The same turns and mirrors carry the whole set onto itself, and each row onto the other rows of its family. Which rows share a family with each named row? Give them in list order.
These 15 rows form 5 families of 3 rows each.
R: [0.540, 1.269, -0.955, -1.562, -1.007, 2.505, -0.109, -1.351, 2.987, -1.051]
V: [3.414, 1.765, 0.776, -0.758, -0.056, -1.529, -1.366, -2.009, 2.338, -2.422]
E: [0.601, 0.684, -0.246, -0.642, 1.610, 1.330, 1.084, -1.110, 3.233, -1.048]
U: [1.310, -1.429, 1.800, 0.316, -0.170, -0.165, -1.837, -3.524, 3.815, -3.158]
N: [2.992, 2.024, 0.646, -0.669, 0.922, -0.853, -1.521, -1.962, 2.810, -2.386]
S: [1.944, -0.994, 0.028, -1.015, -3.380, -0.221, -0.195, -2.375, 2.669, -2.539]
K: [3.139, 2.464, 0.353, -0.784, -0.058, -0.627, -1.004, -1.702, 2.133, -2.005]
A: [-0.615, 0.173, 1.988, -1.839, -2.528, 0.127, 0.546, -2.299, 1.792, -2.611]
C: [1.617, 0.119, 0.075, -0.431, -2.312, -0.082, 1.804, -0.751, 1.613, -1.605]
Z: [1.704, 0.824, 1.310, -0.224, -3.713, 0.708, -0.145, -1.613, 1.389, -1.947]
L: [0.805, -1.460, -0.234, -1.008, 0.587, 0.578, -1.633, -3.106, 4.665, -2.661]
X: [0.514, 1.870, 0.871, -0.396, 0.770, 2.521, -0.813, -1.506, 3.212, -1.063]
T: [-1.602, 1.143, 1.346, -2.022, 0.036, 1.575, 0.313, -2.016, 2.633, -1.945]
P: [1.608, -2.113, 0.343, 0.019, 0.404, -1.160, 0.438, -2.317, 3.490, -2.564]
H: [-1.070, -0.907, 2.050, -1.493, -0.201, -0.273, -0.498, -3.308, 3.236, -3.133]

The rest of the family of E: C, P
The rest of the family of K: V, N
The rest of the family of S: R, L
The rest of the family of A: T, H

